One vector is turned by the same rotation once a step. Each row is the vector after some number of steps, and that number follows the row.
The counts run from 0 to 660.
[150 197 136 130 124 154 132 190 140  99 100 123 109  92 125 128 120  99
 109 158 141 105 131  86 111 106 107 132 141 154 169 111  99 114 137 137
 111 127 181  96 150 120  90 146  97  68 177 173 127 117  97 108 133 125
 106 148 138 186 112 126  95 141 145 148  76 164 105 122 143 146 144 157
 114 147 122  92 104 109 171 128 146 145  90 153 152]
149
[158 125  75 103 106 112 144 112 123 110 108 130 164 146 112 150  90 104
  93 155  99 120 170 115 133  98 137 131  68 126 128  82 155 144 102 152
 107 110 132  65 156  97 140 121  84  95 179 167 117 131  97 165  97 135
  86 111 168 148 137 123 135  93 129 131 119 158 112 124 153 125 141 170
 128 147 136 100 123 186 106 109 117 178  96 153 142]
114
[139 160 116  96 107 118 117 176 112  95 119 139 131 123 123 140 101 104
 112 169 113 141 136  89 130  87 101 149 111 125 158  91 119 151 104 142
 116 101 158  79 165 111 116 163 118  65 204 175 129 104  84 135 133 146
  89 155 136 155 127 126 124 130 128 156  62 173 103 124 157 135 153 160
 124 139 130  94 104 138 160 125 128 139  81 164 158]
402
[162 140  95 107 127 115 127 124 129 151  80 127 152 114 133 168  95  77
  97 130 120 109 148 127 133 113 161 123  98 132 102  89 146 112  94 145
 109 123 106  93 135 118 129 113  92  97 180 168 116 118 117 125  90 150
  65 133 189 153 124 132  93 102 132 113 103 128 107 119 140 116 140 183
 109 143 153  94 141 158 140 106 130 172  82 183 116]
653
[163 160 100 163 139 150 151 155 148 129  96 157 146 121 165 143  76 102
 117 131 117 106 131 123 136 126 105  94 139 144 124  73 148 138  77 172
 108 115 134  80 172 142 114 133 115 105 164 165  86 123 100  85 100 160
 115 126 164 191 102 137  96 127 132 128 112 149  88 135 156 142 152 151
 126 149  99  64 123 169 151 136 141 154  99 130 109]
567
[160 181 120 159 148 164 135 138 148 119 114 160 159 129 146 129 101  91
 117 133 144  96 150 115 126 111  88 120 141 150 142  90 123 128 104 149
  88 125 172  70 163 102 128 144 124  80 150 161  88 116 100 120 135 152
 125 117 133 197 112 147 111 152 142 154 124 166  86 168 161 132 121 120
 134 126  80  84  96 142 136 165 129 170 104 113 137]
586
[166 125 101  94 107 119 124 130 108 141  99 124 139 112 137 183  92  80
 110 151 114 122 155 119 126 108 153 119  91 135 118  90 142 109 104 116
 109 124 101  98 140 112 124 123 104  82 209 156 127 120 134 145 109 135
  67 155 174 147 143 133 120 102 133 123  91 138  99 124 157 110 158 177
 104 134 155 100 128 146 153  89 120 169  93 201 138]
387
[152 164  70 147 128 111 124 111 122 118 115 143 132 107 111 162  71 114
  90 182 110 114 140 146 121 105  92 103 115 130 143  79 145 147 116 155
 160  88 130 103 145  96  96 128  87 106 202 156 134 129 116 152 131 165
  97 149 135 114 108 121 123 151 125 170 105 178  86 127 164 135 114 144
  96 142 107  92 108 167 131 132 126 142  99 172 124]
200
[140 200 119 140 117 143 123 143 125 110 123 137 142 109  91 104 105  93
 102 166 134 117 146 111 119  95  86 131 136 141 145 100 100 128 130 137
 145 110 186  99 163  88 112 131 118  76 174 162 120 125  98 145 156 130
 116 147 123 133 108 137 123 179 152 163  86 168  84 148 161 168 114 131
 103 120  98  96  99 124 140 142 126 158 122 153 135]
604
[165 183 109 143 119 177 128 131 120 138  85 146 143  90 167 169  94  65
 101 123 132  92 151 132 101  92 121  86 137 154 115  95 112 113 133 117
  99 148 146  94 120 103 147 121 136  95 179 157 103 130 137 131 113 119
 112 119 142 189 117 170 110 133 164 148 101 155  75 151 149 124 150 148
  89 139 105  83 122 121 159 130 127 169 125 162 123]
48
[157 184 134 114 148 127 114 154 149 141 113 127 151 102 121 107 137  55
 122 154 145 103 151 124 137 135 152 167 131 136 125 116 103  81 111 125
  96 140 164 100 148 100 125 139 106  39 147 163 111 101 107 136 135 133
  70 156 158 143 152 148  92 140 150 158  91 141 101 168 149 114 112 125
 114 114 119  98  95 127 139 136 151 166  99 180 146]
501
[151 191 125 140 131 157 120 117 123 153  95 133 155  84 159 128 104  43
 109 113 128  90 162 132 129 112 131 101 141 136 125 103 100  96 139 118
  89 150 154  98 135 101 136 113 120  75 170 132  87 133 133 129 119 123
  97 137 156 152 125 171  94 123 163 140 114 123  72 174 152 118 135 147
  82 118 111  79 128 106 141 148 139 176 140 164 128]
327
[119 191 134 122 126 126 117 176 135 113 126 118 121 112 132 107 139  95
 105 127 114 101 124  85 146 124 138 144 126 113 149 123  94 119 105 157
  98 140 179  97 164 123  82 141  86  66 149 136  98 108  81 114 137 145
  92 145 154 160 129 138  58  95 130 147 109 134  94 119 163 137 150 138
 107 143 140  87 118 134 150 148 173 153  87 152 172]
143
[151 192 121 164 116 166 158 143 157 125 109 144 127 105 138 104 100  83
 133 118 139 120 147 113 134 113  86 102 160 151 120  79 128 111 121 149
 124 124 158 106 193 124  83 122 130 103 165 142 110 138 121  99 124 130
 120 147 157 162 104 144  94 160 163 134  91 143  80 146 160 165 130 165
 121 126 100  80 109 116 167 126 138 177 116 138 114]
443
[160 163 113 101 127 113 108 100 105 113 124 112 169 121 109 137 113  75
  86 166 125 104 184 116 128  95 142 145  93 124 138  88 115 101 136 118
  94 135 155  82 141  58 138 125  97  83 181 147 121 128 123 190 138 116
  79 127 141 134 143 152 129 108 127 149 115 151 110 152 154 114 135 139
 107 117 133 114 106 145 104 115 129 181 122 179 172]
225
[150 157 116 125 146 107 123 151 150 138 115 124 143 119 141 137 117  82
 122 128 118  99 140 113 153 145 160 154 119 126 122 111 132 109  75 150
  82 131 138  86 153 121 122 132  96  69 150 162  94  94  99 111 110 166
  71 155 174 169 140 129  66 100 119 127 110 125  94 143 150 112 136 153
 132 130 134  70 127 153 135 132 158 162  72 176 138]
391
[170 177 103 156 137 129 129 168 129 114 102 145 118  91 144 178 102 112
  95 175 125 118 128 122 114 107  88  98 151 156 166  93 131 131 112 142
 116 121 154  91 137 128  71 136 102  92 191 156 132 111 114 137 148 148
 100 149 124 184  89 120 119 126 117 174  96 189 104 123 155 116 145 155
 117 146 110 103  95 120 151 128 148 154  82 161 151]
571
[161 180 110 140 134 149 134  87 117 131 104 139 157 120 133 129 108  74
  89 115 129  89 191 121 111 100 133  95 106 129 135  92 119 100 147 130
  87 156 157  78 131  70 145 101 104  96 154 146  92 156 123 161 125 109
 105 103 144 175 126 175 109 112 147 147 131 157  92 154 156 130 141 141
  99 121 111 112 120 136 106 132 129 189 140 132 164]
601
[168 172 127 138 142 136 136 155 153 128 104 126 120  89 178 144 126  90
 136 134 123 123 123 117 135 138 111 116 154 145 135  78 128 113  94 140
  85 143 139 104 171 148  82 129 114  77 179 143 108 104 120 120 119 160
  90 158 158 186 114 119  70 121 120 145  92 142  88 150 157 110 148 161
 134 129 113  83 105 123 190 128 152 170  88 161 138]
20
[172 177  96 167 128 136 140 109 143 152  83 132 127  91 152 156 104  83
  87  95 131  92 154 146 117 120 131  63 138 137 103  90 137 106 118 152
 114 133 131 106 142 113  93  93  82 118 156 147 104 152 137 105 107 132
  93 136 175 162  99 144  68 117 152 119 123 133  86 116 143 138 143 173
  82 142 120  86 129 142 136 130 138 169 111 151 107]
451
[173 166  92 162 163 121 137 117 146 159  82 136 155 104 142 150 104  68
 107 124 131  78 149 161 139 152 142 101 136 136 109 103 135 105  97 151
  98 136 125  89 125 116 117 115  81  88 146 150  85 129 125 117 108 165
  77 130 173 155 124 140  66 125 131 134 141 142  75 171 142 108 117 132
 104 132 124  90 123 154 131 147 145 173  99 169 114]
203
[168 176  97 176 147 128 147 124 160 157  79 149 135  93 145 152 100  76
 106 112 145  96 141 158 126 139 114  81 147 139 102  84 148 107  93 151
 113 130 125 103 148 124  95  99  98 107 148 155 104 139 131 106 115 152
 100 141 175 169  98 131  80 144 140 128 118 146  86 153 138 131 130 155
 117 145 101  92 127 140 151 139 148 172  96 160  83]
190
[144 164 120 130 131 121 128 157 146 123 114 116 102  96 157 139 118 105
 137 148  95 120 114 107 145 136 107 115 136 131 141  78 125 117  90 157
 105 113 140 119 181 142  66 131  99  79 185 128 118 106 115 108 120 165
  88 169 167 144 121 120  69 111 126 137  92 143  90 135 161 118 147 161
 121 134 127  75 114 125 174 132 158 156  78 169 132]
286
[146 137 107 119 135 104 144 132 161 122 140 137 162 149 114  97 108  88
 122 143 126 113 155 100 164 139 121 158 106 125 114  87 162 127  77 168
  96 108 133  82 198 105 115 133  98  84 151 152  95 119  91 130 122 150
  84 140 181 127 130 125  83 118 119 119 119 127  85 166 163 125 119 141
 152 113 122  87 111 181 125 136 152 193  85 155 131]
651
[167 158 102 128 145 125 122 116 122 157  88 135 169 105 147 170  94  61
  95 124 131  78 160 151 126 126 167 116 116 129 105 115 123 110 102 132
 103 143 130  85  97  91 145 124  86  87 166 168  96 123 128 140 114 138
  72 139 175 157 131 156  93 111 143 132 135 142  87 155 138 111 128 130
 101 135 130  83 130 157 122 137 135 166  93 185 118]
217
[171 158 112 129 140 120 144 175 151 117  96 132 131  99 123 150 115  94
 126 184 146 133 130 124 122 115 117 146 130 152 141  98 142 116  99 133
 115  98 136  97 153 119  90 142 102  62 180 184 147 100 111 128 136 150
  78 179 156 153 122 108 119 141 132 149  76 162 106 136 146 122 120 163
 130 128 122 104  95 133 163 106 133 166  68 174 138]
383
[160 144 112 109 126 145 126 131 123 106 112 132 162 143 143 139 105  90
  86 133 136 110 169  90 122  97 151 130  78 135 141 102 138 119 119 132
  74 151 165  66 152  85 147 122  95  81 156 152  95 133  91 156 119 121
  98 101 154 207 131 145 122  67 113 124 113 149 122 126 143 112 169 159
 130 131 131  98 121 153 120 121 135 177 106 137 184]
133
[169 163 118 146 143 133 127 119 143 133 118 138 149 110 185 147 104  76
 115 123 113 101 157 123 142 133 111  97 132 130 125  78 141  96  98 134
  60 160 151 107 165 126 117 115 126  84 163 125  79 114 128 139 120 149
  93 116 149 187 134 156  84 100 123 139 128 133  82 167 153  99 163 150
 131 115 114  90 114 117 136 144 141 189 117 153 153]
574
[163 158  88 133 101 152 117 112 103 104 120 149 157 121 148 148  80 106
 104 146 102 114 164 104 118  85  94  89  98 129 148  72 141 145 126 138
  94 136 154  78 162  87 132 119 125 108 188 123 100 134 114 170 127 126
 113 105 129 174 110 164 137 110 130 165 123 169  92 141 155 120 154 154
 116 124 112  89 112 149 127 122 115 178 128 133 169]
36
[162 167 100 149 149 141 152 147 172 132  98 144 145 117  98 114  96  80
 113 139 164 109 156 137 132 133 126 130 138 157 104  98 142 106  98 152
 127 100 127  88 160 114 105 115  95  89 142 197 123 131 112 101 117 142
  93 147 189 144 119 121  89 167 153 109  91 147 105 137 144 149 102 160
 137 134 104  94 113 169 146 124 139 176  82 155  86]
365
[150 148  89 117 139  80 136 131 138 118 127 113 142 139  92 124 128 114
  97 173 120 123 155 112 153 126 129 151  82 108 150  89 152 129  98 165
 123  98 143  93 173 101  87 125  68  77 168 157 136 139  88 168 140 142
  79 141 156 123 132 110  97  99 109 141 110 153 112 133 168 130 116 141
 133 124 139 105  98 169 107 115 135 171  84 167 157]
376
